In the data rows, the value 128 means zero.
Each row below has a hidden score, from 0 to 12, with 6 about the middle. What is it?
[169 180  85 212 121  49 162 196] 4
[116 128 156 131 123 165 139  90] 8
[122 130 124 147 133 135 128 133] 7
[147 122 143 122 128 125 136 109] 8
[140 154 128 136 111 117 147 137] 4
[130 142 123 145 105 113 132 152] 3
[143 119 139 140 128 121 112 131] 9
[127  85 149  88 128 162 108  86] 9
[106 168 136 137 120 162 135 129] 6
[121 131 153 132 125 137 138 130] 5
[155 113 130 124 112 103 130 143] 5
[ 92  79 163  94 146 156  85 100] 7
[158 126 119 101 138 129 139 150] 6
[106 124 147 161 127 140 143 121] 6
[141 128 111 142 134  86 140 150] 4
[ 88  89 173 110 143 155  82 113] 7
[114 177  83 127 132 121 153 150] 1
[140 111 117 107 111 106 126 177] 0
[100 161 127 117 126 142 125 135] 3
[118 129 165 132 117 139 137 117] 6
[  1 151 220 203 114 187 119  85] 5
[151  88  96 115 134  84 130 152] 3
[ 98  62 186 106 130 123  74  72] 9
[124 143 130 143 150 133 146 118] 7
[146 145 111  98 138 131 121 148] 6
[143 129  92 142  98  71 117 123] 4
[103 101 122 114 135 137 135 107] 3
[125 137 131 122 105 110 146 132] 1
[212 204  66 139  82  73 209 202] 0
[108 139 117 139 133 136 152 135] 3
[120 158 145 159 106 131 138 116] 7
[ 98 140 155 139 122 182 131 104] 8
[132 161 117 131 119 113 147 149] 3
[110  91 164 120 136 154 107 114] 8
[156 143 120 138 130  91 145 157] 5
[116 181 108 170 134 102 153 158] 3
[132 142 110 156 127  94 134 150] 4
[ 98 134 140 132 134 156 139 124] 4
[ 93 147 169 118 123 190 130  88] 8
[135 155  96 115 101 119 154 140] 1
[147 171  96 121 118 110 180 171] 0
[198 103  90 101 127 106 139 152] 7
[ 92 141 135 122 138 140 130 131] 3
[ 72  92 142 125 137 189  69  67] 11
[115 109 144 111 133 160 113 106] 8
[ 71 142 140 121 122 179 127  93] 4
[158 206  60 139  97 109 185 161] 0
[127 129 118 138 129 126 141 129] 5
[113  83 157  98 125 191 116  57] 11
[143 128 115 159 135  68 130 149] 5
[145 112 100 125 135  89 123 169] 3
[129 113 144 112 116 140 132 123] 5
[122 141 127 147 130 149 134 113] 8
[142 149 100 120 126 101 171 185] 0
[ 83 141 154 161 108 151 128  95] 6
[115 133 127 146 120 137 141 125] 5
[130 124 133 130 147 139 119 137] 8
[111 128 136 141 132 132 153 133] 3
[110 117 166 116 119 203 121  65] 12
[151 114 119 100 128 124 128 136] 5
[147 112 153 103 116  97  94 125] 7
[188 135  94  92 150 121 143 155] 8
[107 139 148 150 109 135 153 117] 4
[149 154 127 109 117 105 162 164] 1
[113 158 135 137 136 158 140 128] 7
[ 81  84 214 127 143 184 106  96] 9
[158 127 120 133 134 125 139 132] 8
[109 115 143 167 124 134 121 116] 8
[175 105 106  96 149 103 137 135] 7
[134 156 141 163 120 124 119 127] 10
[133  94 160  94 137 173  87  93] 12
[115 149 130 146 138 131 151 161] 3
[137 152 111 141 134 123 141 149] 6
[ 96 110 203 105 168 154 110 142] 6
[ 96 148 174 102 115 215 122  79] 9
[143 179 115 112 120 115 182 173] 0
[125 120 153 126 131 127 149 153] 3
[151 134 128 132 136 129 146 138] 7
[109 124 142 115 136 169 140 119] 6
[119 134 150 153 124 130 116 108] 9
[151 183  97 200 100  66 159 173] 3
[138 222  52 141  97  87 231 191] 0
[101 157 139 137 129 157 150 122] 4
[125 135 116 130 116 111 129 132] 4
[129 124 130 122 133 127 107 123] 8
[ 98 115 163 152 117 215 119  54] 12
[102 141 138 168 117 153 125 126] 7
[162 143 110 173 122  90 140 153] 8
[106 168 129 123 125 152 133 118] 5
[125 190  70 132 113 131 173 129] 1
[139 107 108 146 133 146 128 111] 10
[145 134 127 141 120 115 117 145] 7
[109 147 113 125 122 149 134 110] 5
[153 122  81 130 132  52 145 204] 0
[ 98 158 150 132 126 173 155 105] 5
[128 126 137 142 124 132 135 143] 6
[167 148  59 120 107  96 150 130] 4
[127 108 134 122 134 128 128 123] 6
[ 87 129 178 170  99 141 110  83] 8
[ 69 116 153 124 109 148 126 103] 1
[106 143 139 150 123 140 128 121] 6
[145 117 127 144 134 136 117 136] 10
[149 139 106 159 141  65 140 177] 3
[166 132 120 166 127  84 131 137] 9
[104  95 160  82 148 175 118 102] 6
[150 101 132 129 121 104  80  95] 12
[148 118 126 137 122 120 125 130] 8
[166 184  98 149 108 125 157 154] 6
[ 93 145 163 130 143 133 135 144] 3
[175 157 110 132 140 122 142 145] 10
[136 178  68 120 126 124 161 138] 2
[160 144  84 137  99 103 168 131] 3
[113 101 138 112 122 138  94  62] 10
[116 119 139  94 136 128 115 139] 3
[127 127 106 112 137 101 136 158] 1
[127 138 124 149 129 127 124 138] 7
[200 118  98 100 136 112 141 151] 8
[138  87 149  97 137 162 104  78] 12
[155 111  96 112 145 121 133 151] 6
[192 212  48 246  89   0 150 199] 5
[ 96 130 130  99 131 155 132 140] 1
[131 140 136 126 133 136 157 134] 5
[115 181 116 121 122 122 158 160] 0
[190  80  88  80 143 111 124 133] 8
[115 144 135 131 129 135 123 122] 6
[124  95 155  98 134 149 111  96] 8
[141 137 109 121 137  85 148 174] 0
[131  96 109 139 126 143 109  99] 10
[ 93 123 165 147 128 186 111  73] 12
[ 89 111 151 104 118 193 127  91] 6
[206 113  67  58 155  97 155 186] 3
[159 130 139 128 132 135 144 132] 9
[157 148  93 123 134 119 131 119] 8
[128 103 147  97 121 168 111  93] 9
[136  82 135  82 155 131  77  70] 12
[144 141 122 161 129 109 132 125] 9
[104 125 152  78 147 180 127 101] 6
[156 142 145 132 147 113 133 150] 8
[139 111 161 123 142 124 114 126] 9
[148 107 117 113 130 137 108 113] 10
[193 208  61 113  76  73 192 213] 0
[103  89 159 131 155 148 104 108] 9
[171 166  74 120 100  82 173 158] 0
[111 129 129 131 128 142 126 124] 5
[176 147   0 150 105  71 152  98] 6
[109 149 144 112 128 179 126 105] 8
[ 90 135 155 170 109 143 136 126] 4
[ 72 134 180 175 110 141 108  78] 8
[203 116  90  86 140 109 138 150] 8
[ 81 149 153 175 131 141 103 126] 8
[109 146 131 159 136 117 120 142] 6
[180 111 106  94 165 108 125 149] 9
[140  80 167  92 152 173  80  91] 12
[150 127 130 147 135 111 148 157] 6
[ 79 151 120 126 131 148 120 143] 2
[108 125 134 140 121 143 141 127] 4
[131 115 129 112 120 139 134 114] 5
[126  49 155  54 157 150  59  46] 12
[112  98 161 106 127 182 124  99] 8
[150 140 117 168 126 113 148 148] 7
[133 112 120 112 125 133 109 126] 7
[209 198   0 121  72  47 162 108] 3
[ 93  64 160 145 156 175  69  65] 12
[126 120 140 109 127 153 127 109] 7
[163 121 101  99 121 117 124 141] 6
[128 108 113 119 133 128 120 114] 6
[138 129 127 117 120 125 154 131] 3
[212 119  96  87 141 119 145 171] 8
[ 72 172 120 123 132 150 133 149] 0
[107 137 140 153 128 134 121 127] 7
[ 95  88 159 123 137 161  90  98] 9
[131  82 138 130 132 105  81  61] 12
[164 117  99  99 135 107 135 140] 5
[ 93  91 146 137 152 153 113 109] 8
[122 123 144 105 129 154 133 120] 6
[119 100 115 138 130 158 100  86] 11
[150 187 126 118 122  90 172 176] 0
[124  99 141 128 135 153 102 122] 9
[129 139 119 112 119 141 130 119] 5
[152 169  91 162 125  86 154 157] 4
[133 119 138 102 117 144 119 108] 7
[136 115 145 109 120 146 106 108] 9
[139 127 117 144 134 121 142 140] 6
[115 113 147 108 110 180 144  88] 6
[122 119 165 131 129 131 139 157] 4
[106 104 139 109 131 117  88  91] 7
[103 103 164 172 115 106  72  64] 12
[116  86 140 123 123 151 119 100] 7
[ 59 105 177 157 117 125  88  73] 6
[147 115 119 125 123 101 132 160] 3
[ 99 116 131 117 127 132 126 125] 2
[152 117 116 127 124 128 129 131] 8
[149 146 122 146 120  97 122 121] 8
[186 216  66 127 116  85 185 200] 0
[120  97 125 103 147 139 125 125] 5
[ 97 156 119 139 135 135 133 154] 2
[112 125 157 152 105 146 121 111] 7
[240 124  59  62 151  92 142 170] 8
[138 123 113 103 124  96 130 158] 1
[149 218 103 138 121 104 185 169] 1
[135 128 131 117 126 127 133 128] 5
[107  61 140 121 132 113  67  66] 10
[142 108 138 115 148 143 112 104] 11
[134 101 132 114 122 135 126 119] 6
[102  93 135 138 143 146 111 111] 8
[159  89  96  57 133 108 128 132] 2
[126 154 119 140 124  98 142 154] 2
[212 106  68  35 136  74 116 134] 5
[194 250  67 143  74  65 227 208] 0
[ 40   0 216 113 172 202   9  27] 12
[132 141 134 142 133 134 132 133] 8
[105  49 199 121 159 115  65  81] 12
[115 138 137 138 140 131 147 142] 4
[ 99 116 157 133 129 106  66  78] 10
[108  97 163 128 138 154  90 110] 10
[102 110 153 104 109 143  67  55] 10
[155  93 134 100 138 102  88  93] 11
[132 105 126 131 100 113 113 133] 5
[170 153  86 159 113  91 182 146] 4
[ 53  25 255 102 179 194  27  40] 12
[126 126 121 138 140 135 124 126] 8
[130 128 137 115 136 142 114 119] 8
[129 110 134 102 122 134 131 134] 4
[147 127 106 130 140  87 132 157] 4
[138 131  98 136 103 116 144 125] 4
[107 135 119 135 143 146 154 131] 4
[ 99 122 165 174 113 126  98  86] 10
[163 121  88 139 167  59 131 214] 3
[140 160 102 184 129  85 152 151] 5
[121 137 143 151 116 129 112 136] 7
[130 110  90 128 151  57 147 196] 0
[180 231  80 120 120  85 215 219] 0
[114 105 157  99 144 158 121 109] 7
[157 107  81 146 161  41 133 218] 0
[102  96 190 122 134 158  96  99] 10
[186 102  93  77 137 114 145 161] 4
[152 136 120 144 115 106 128 128] 7
[113  88 135  81 132 133 123 127] 2
[117 108 155 116 112 181 122  85] 9
[127 122 137 132 128 124 116 121] 7
[136 100 131 106 131 108  85  90] 9
[139 104 111 110 139  91  71  97] 10
[140 124 126 136 132 130 129 139] 7
[129 118 147 129 132 161 114 107] 11
[110 120 134 115 124 154 126 119] 5
[119 112 142 104 135 121  77  73] 10
[115 132 137 141 126 134 122 126] 6
[150 116 163 148 140 125 137 143] 9
[  0 154 213 186 107 171  84  72] 6
[134 114 121 105 116 127 122 122] 5
[  9 163 201 205  97 169 101  77] 5
[155 121 119 129 129 109 123 143] 7
[116 146 132 132 128 130 117 108] 7
[158 177 101 111  96  57 176 167] 0
[138 140 128  97 114 114 148 161] 0
[146 123 135 144 127 127 138 128] 8
[118  51 169  57 150 206  90  74] 12
[ 81 121 150 114 150 164 103  97] 7
[134  80 151  78 125 135  67  55] 12
[ 47 148 160 165 110 155 138 113] 1
[146 124 104 136 132  74 130 162] 3
[133 200  98 134 109 113 172 168] 0
[ 94 124 151 142 119 139 103  98] 7
[ 99  50 183 142 143 158  61  70] 12
[113 107 135  96 131 155 110 109] 6
[110 130 144 141 110 181 143  78] 9
[139 126 127 102 136 120 126 140] 5
[ 96 127 151 124 119 168 140 104] 5
[103 130 143 147 130 141 144 123] 5
[159 105 115 121 133 117 141 143] 6
[140 124 144 118 114 154 131  91] 9
[122 135 147 123 126 112  78  85] 11
[116 105 133 144 142 138 113 123] 8
[134 163 115 151 120  87 142 169] 2
[102  89 147 137 123 146 114 100] 7
[104 105 168 137 119 205 134  63] 11
[153 128 107 136 133  82 138 165] 4
[126 229  75 219 129  56 168 203] 1
[ 98 142 135 161 131 137 105 111] 9
[ 81 158 115 123 140 136 139 145] 0
[142 132 132 115 115 132 121 119] 7
[147 148 102  96 122 103 139 161] 1
[130 119 139 125 131 119 123  98] 8
[125 124 122 140 125 133 133 134] 6
[138 152 102 112 132 133 157 153] 2
[125 112 137 114 132 159 119 103] 9
[167 100 103 129 125  75 128 165] 4
[146 106 101 132 147  65 113 175] 3
[173 234  29 113  91  79 210 184] 0
[152 193  72 221 108  62 187 188] 2
[111 148 126 111 144 160 128 137] 5
[177 131 112 145 142  55 147 188] 4
[135  86 126 118 137 122 112 111] 8
[114 198 108 163 128 107 150 154] 3
[143 168  85 151 114 125 168 161] 3
[125 139 146 139 123 153 130 134] 7
[148 156 122 167 115 103 112 159] 8
[113 167 121 158 134 114 157 169] 2
[133 126 135 116 126 131 125 132] 6
[124 148 122 130 143 125 143 143] 4
[159 154 125 121 114 124 136 147] 6
[115 138 156 140 123 157 113  99] 10
